Here are some points:
array([ 18, -27,  26,  51,  13, -43,  55,  27,  61,  18,  25, -24,  16,  -8,  45, -41,  -3])
array([ 26,  13,   4, -55,  15,  -3, -45,  -5, -89, -27, -19,  20, -54,  31,  45, -32,  -4])
array([ 29,  -9,  -8,  21,  15, -33,  19,  26,  43, -17,  20,  11,  22,   1,  59,  -1,  -2])
array([ 14, -44,  -4,  16,   3, -10,  22,  22,  24,  -4,  26, -14,  13, -21,  68, -20, -10])
array([-52,  10,  14, -19, -28,  22,  -1,  -6, -36,  29, -27, -21,   0,   8, -35,   9,  13])
array([ 40,   8,  18,   6,  14,  13, -54, -27, -46, -28,   2,   6, -19,  10,  17,   6, -16])
array([ -7,   0, -26, -34, -15,  16,  28,  37,   6,  -1,  -9,  33,  -6,   9,  33, -19,  19])
array([-30, -20,  39, -30,  11,  35, -34, -20, -17,  22,  -2,  36, -27,  28,   9,  14,   9])
array([-39,  17,   5, -75, -38,  41,  12,  -2, -23,  67,  -1,  27,  -7,  31,  -5, -14,  88])
array([ 51,  13,  11,  53,  38, -48,  10,   8,  55, -52,  14,  51,  -2, -24,  39,   0, -36])
array([-35, -21,  51, -59,  19,  18,  -6,  17,  -6,  27,  34,  86, -57,  22,  73, -25,  49])
array([-20, -25, -11,  43, -12, -12,  40, -10,  45,  17,  27, -40,  34, -32, -23,  15, -24])
array([ 22,   4, -17,  15,   1, -27,   6, -12,  11,  -2,  18, -43,  -5,  -8, -38, -24, -12])
array([-23,  50,   1,  18,  16,   9,  20, -17,  61,  19,  16, -17,  46,  20, -99,  26,  51])
array([-38,  -9,  25, -16,  -2,  21, -24, -34, -34,   6, -12, -25, -18,  30, -62,  30,  -9])
array([-31,  24,   6,   8, -11,  24, -24, -19, -16,  42, -37, -84,  28,  37, -82,  48,   6])
array([-16, -11,  -3,  36,  -4, -20,  22,  -4,  33,  -4,   4,  11,   9,  19, -12,  17,   0])
array([ 62, -11,  15, -21,  40,   0, -30,   9, -14, -37,  27,  50, -78,  -6, 110, -70,  -8])
array([-25, -24,  18, -34,  -2, -24,  33,  31,   6,  -4,  24,  37,  -5,  42,  56,  -9,  35])
array([-21, -24,  -5,  10,  17,   7,  16,  18,  12, -61,   2,  29,  32,  -7,  -9,  29, -14])
array([-71,   5,  16, -41, -26,  32,  46,  44, -10,  36, -28,  -8,   5,  45, -47,  -2,  86])
array([ 15,  14,   7, -37,   8,   1,  -7, -33, -54,   0,  15,  34, -22, -17,  29,  -1,   6])
array([-25, -11,   3, -31, -19,  29, -24,  -4, -44,  -3,  -5,  18,  -4,  23, -29,   1,   8])
array([  3,  31,  -1,  59,  18, -30, -68, -51, -39, -38, -39, -98,  13,  -6, -93,  30, -66])
array([  7, -13,  15,  10,  -5, -18,  48,  49, 108,  21,  41,  73,  11, -18, 109, -23,   8])
array([-34,   0, -24,   2, -29,  -2,  24,   5,  14,  20,  -8, -25,  34,   6, -39,  18,  11])
Here are 10 more points, each followed by its number:
array([ 28, -21,   3,  48,  -8,  -5,   3,   7,  46,  -1,  20, -22,  31, -28,  34,   7, -34]) 0
array([-13,  -1,  17,  10,  11,   5,  13,  -5,  21,   4,   0,  54,  -8,  -6,   5, -27,  23]) 1
array([-16, -28,  -8,   2,   2,   0,  28,  35,  53, -18,  38,  61,   1,   6,  40, -33,  21]) 2
array([ 35, -34, -31, -51,  11,  -3, -25, -54, -50,   1,   2,  19, -14, -17,  40,  19, -31]) 3
array([-14,  -5,  -3, -36,   4,  15, -14,   0, -20, -10, -15,  18,  -1,  19,   4,   1,  26]) 4
array([ -1,  34, -22,   4,  19,   9,  -1, -34, -14, -24,   6,  -3,  12,   9, -70,  38,   0]) 5
array([ -3,  -7, -32, -56, -23,  -3,  31,  16, -29,  -9, -13,  39, -29,   3,   1, -39,  18]) 6
array([  9,  12, -19,  52,  19,  -8, -11, -46,   8, -35, -18, -62,  34, -25, -84,  31, -50]) 7
array([-20, -12, -23, -70, -20,  18, -11, -64, -84,  11,  -2, -24, -12,  -2, -21,  18,   4]) 8
array([ 54,  -7, -16,  64,  40, -52, -24, -19,  -5, -79, -19, -33,  28, -26, -24,  33, -81]) 9
Which of these numbered points is nearest to each point below, ignoring the 3 directions in which the first points spread most? Its number follows each.
array([-44,  14, -11, -15, -53,  31,  17,  -2, -23,  68, -37, -60,  10,  31, -64,  18,  36]) > 0
array([-25,  22,  27, -36, -17,  19,  11,  59,   8,  39, -24,  29,   8,  39,  27, -26,  62]) > 4
array([ 46,  17,  13,  -2,  39, -30,   6,  15,  32, -37,   5,  82, -24,  -6,  55, -15,  -1]) > 5
array([-16,  -4, -35, -19, -17,   7,  15, -43, -28,  10,   2, -57,  17, -12, -70,  29, -15]) > 8
array([ 25, -19, -34, -79, -15,  40, -32, -43, -96, -31,   8,  -7, -36,  -3,  19,  -1, -17]) > 8
array([-15,  16,  -5, -29,  -5,   8, -34, -45, -29,  22,  10, -26, -18,  15, -44,  23, -13]) > 7
array([-13,   0, -10, -82, -15, -16,  32,  28, -31,  32,  -4,   2, -50,  24,  17, -71,  82]) > 6
array([ 58,  -6,  10,  -5,  35,  -5,   4,  42,  28, -34,  63,  74, -71, -17, 112, -65,  -2]) > 2
array([-55,  14,   6, -25, -13,  -8,  68,  37,  50,  49, -12, -16,  37,  27, -29,   6,  66]) > 4
array([ 46, -14,  -4, -72,  18, -27,   5,  11, -13, -17,  23,  32, -70,   5,  58, -66,  31]) > 6
array([ -7,  19,  13,  52,   9,  -7,  51,  51,  98,  28,   3,   6,  33, -21,   0, -21,  28]) > 1
array([  26,   12,  -16,  -66,    4,   16,  -56,  -38, -119,  -27,  -27,  -23,  -52,   37,  -50,   -2,   -3]) > 6
array([-25, -44,  -2,  30, -16,  12,  52,  47,  98,  20,  21, -29,  24, -33,  14,   9,   3]) > 0
array([-12, -32, -46,  14, -21,  -1,  38, -35,   9,  14,  14, -51,  54, -28, -68,  59, -17]) > 3
array([ 43,  -1, -18, -31,  20, -12, -45, -24, -86, -64,  -3,  58, -58,   6,  44, -14, -52]) > 9
array([ 26, -11,  -4,  13,  -2,  -2, -23, -24,   1, -15,  13,  26, -18, -10,  12,   8, -15]) > 7
array([-21, -14, -11,  37,  11, -23,  26,  -8,  29, -25,  -5,  -8,  29, -24, -46,  20, -16]) > 7
array([-25,  -2,   1,  43, -29,   6,   3,  15,   3,  19, -10, -71,  30,   0, -57,  40,  22]) > 0
array([-21,  17, -16,  12,  -3,  -4,  -8, -26,  -7,  14,  -1, -17,  21, -14, -52,  44, -15]) > 7
array([ 44,  -8,   8,  38,   4, -15, -46,  -5, -26, -36,  -4,  28, -24,  -9,  62,  -1, -71]) > 0
